The rows of T fall into 3 groups, which share some directions, and each row is roughly a mix of its group's hidden directions.
T:
[[ 59 -34  16 -27 -22  10  -5   1   8  -1]
 [-29 -28  39  -7 -13   2  41  16  27 -18]
 [-15 -50  27 -21  17   5  21  11 -27 -28]
 [ 12 -46   5  17  37  37  -9  -1 -30  -7]
 [ 53 -16 -20 -24 -35  -4 -16   9   9 -25]
 [  7  34 -24  22  20  16 -54 -12   9  16]
 [-14 -14  13  35   8  62 -13  13 -15  -8]
 [ -5  35 -37  10 -30  18   3  26   9 -40]
 [  7 -32   7 -30 -30 -45 -33  -4   5 -16]
 [-54  18   0  -2  20  24   5   0  25  38]
 [-29   6  18  34 -43 -34   1 -19  -1 -26]
 [-43 -52  -5  11  -2   2  32   4  -1  26]
 [ -4   7 -25 -22 -24 -32  45 -21 -17  28]
 [ 20 -49   7 -44  12   4 -37   6   5   8]
 [-53  27   8  33 -13  -1  31  14  18  -5]
 [-25 -47 -30  20  -1  -1 -43  -5  -2 -20]
 [-25  -7 -21  -7   0 -27  48 -29   8  36]
 [-54  16   2 -31   7  33  21 -24   2   1]
 [ 47  -9 -33   6 -18  20  -8 -10 -42 -16]
 [-39 -14  14  47   5   5  37  28  -3  -5]
 [ -5 -10 -29  -3   5  53  -1  31 -33  21]
 [ 18 -47 -14 -51   7   4 -25   1   4  19]
 [  9  10 -50 -43 -35 -17   7   8 -14   2]
 [ 40  24 -25   4  23  25 -28  -9 -36  14]
 [  0  -8  -5  15   2 -52  44   5  32 -16]
 [ 34 -12   6  -8 -47 -47  17  -1  10 -12]
 [ 16 -22   2 -28 -30   4  23  19 -34 -42]
 [  2   3  17   4  -2 -60  14  35  27 -17]
 [-27  45  -7  -3 -36 -30  11  10 -32  12]
 [-26  39  14  32 -40 -25   4  -6 -17 -21]
 [  2   1  -1 -27  11  16 -13 -62   5  35]
 [-19  -4 -24  28   5 -12  61 -12  20  10]
 [ 35 -19  20 -10  -1 -26 -34  -4  28 -40]
 [  8 -22 -48 -41 -10  14 -39   2  -3   5]
 [ -7 -42  14 -21   0  31 -42 -28  -7  19]
 [  5  45  36 -40  -3 -28  19   1   6 -14]
 [ 36 -16  56  13  14 -30  15   1  11  -2]
 [  4 -39  -4   7   9   1 -49 -45  -8  10]
 [-28 -18  43  46  19  11 -10 -19  17   6]
 [  5 -19   2 -25 -54 -33  30  -5   8  19]
 [-18 -55 -12 -17 -15 -20  10  26 -29 -18]
 [-44 -28  -6  25  -8 -15 -39   0  34  -5]
 [ 17  16   5 -15  15  16  -3  62 -24  24]
 [ -3  -7 -30   5 -16  63 -17  -5 -26  10]
 [  5  55 -23  -6 -31 -10  -1  26 -32  -5]
 [ -5  11   7  42 -12 -34  29  21  15 -40]
 [ 23 -15   9  41 -14 -24 -32 -19  15 -39]
 [-14 -51 -26  16  -3 -30   1 -40 -11  -3]
 [-29  35   0  32 -22  -1  19 -48  -5   6]
 [  6  -1 -32  10 -31 -49 -18 -31 -13 -16]
 [ -6 -15  14 -31  29 -42  18  25 -30  21]
 [-18  34  18  -9 -18 -56   9 -29  -1   8]
 [-17   8  32  14  25 -52  27 -11 -11  21]
 [ 13   3  25   2   2 -50 -36  23  21 -27]
 [-35  19  37  20   1 -41  23 -24   7   8]
 [ -8  -5   6 -20 -20 -60   3  41  -9  -7]
 [ 36 -41   7  16   5 -40 -14 -10 -15 -30]
 [-12 -42  19 -27   3  24 -37  21 -24  18]
 [ 32  -4 -20  31  32 -19 -29 -28 -13  27]
 [-20 -28 -52  18 -13  23  -4   8 -17  32]
 [-31  21 -20  38  -9   2 -19  20  25 -41]
 [  4 -56  24  24   1  23  17  -8   5 -34]
 [-17 -21 -17  23  17  36 -29  43   1  24]
 [-18  12  17  -8  28 -39  32 -16 -27  35]
 [ -3  32  -1  31  14   5  -5  40  22 -45]
 [-17  13 -17  26  -3  15  23 -11  27  58]
 [-50 -11   9   1   5  47  -3  19  28  19]
 [-26 -38  18 -32   0  -1   1  27  32  33]
 [-27  44 -44  14 -19   5   8  18  -4 -28]
 [-24  21 -14  42  14  17  53   2  -1  11]
 [ -9 -32 -20 -24  27  -4  -7 -23 -54  -5]
 [ 12   7  -9 -60   9  -4 -20 -11 -15  41]
 [  0 -29  -5  -4  23  38 -45 -32  -9  18]
 [ 54  -9  -2  18  -1 -49 -17  13 -12  -1]
 [-11 -33 -14 -22 -53 -21  -7  12  32   3]
 [-27 -20   9  -2 -44 -29  37   4  30 -11]
 [-37   9 -11  38  -4   9  47 -27   1  18]
 [  9 -31  -4  10   5 -44  31  24  34 -24]
 [  9  30 -14  -4 -30 -26  -5 -58  10  -7]
 [ -3  -7  23 -23  59  19   2  12  -8  33]
 [-50  28  -6 -44  11   9   9  15  -9  23]
 [ -2 -10 -12  17   3 -10 -44  29  35 -41]
 [-29  -7  29 -33   3  41  38  13  -8 -15]
 [ -6  43  45 -17  15  26   5 -15  25 -20]
 [  7  61  21 -13  11 -28 -11  -9  26  11]
 [-17  22  24   9  48  45  15  16  -4  11]
 [  8  23  16  10  11 -39  38 -28 -37  14]
 [ 51   2 -29   7 -18 -11 -34   7 -29 -20]
 [-14 -28 -17  51  -5  30  30  11  10 -21]
 [-11   9  17  29  -7  50  -4 -12  46 -14]
 [-23  37 -53  -2 -31  -9  14   1 -15 -12]]
One row of each group comes first, with its name. Which group is each row after those in?
[ -3 -13 -14  -2   0  70 -32  -4   7  -2]
(47)
[ 55   4  21  15  15  12  -6 -36 -12 -28]
(50)
[-35  27  12  53 -23   4  22 -11 -10 -13]
(92)

[ 12 -28  20 -18  35  -9 -10 -34 -25  38]
(47)
[-26 -12  12  -6   6  50 -19   4 -35  35]
(92)
[-32  -6 -35  12  21  14   1 -16  -5  55]
(50)
[  6  35 -18  12  40  43 -18   9 -18 -23]
(47)
[ -2   2 -36 -25  -6  31  15  21 -48  21]
(50)
[ -2   4   6  34 -28  14  35  14  43  31]
(50)
[ 66 -10  15  -7 -14 -25  -1   3   3 -27]
(47)
[ 19 -39 -16 -22 -23 -22 -39  15  29 -14]
(47)
[ 40  -4 -12  11  15 -41 -44  -9 -20 -13]
(50)
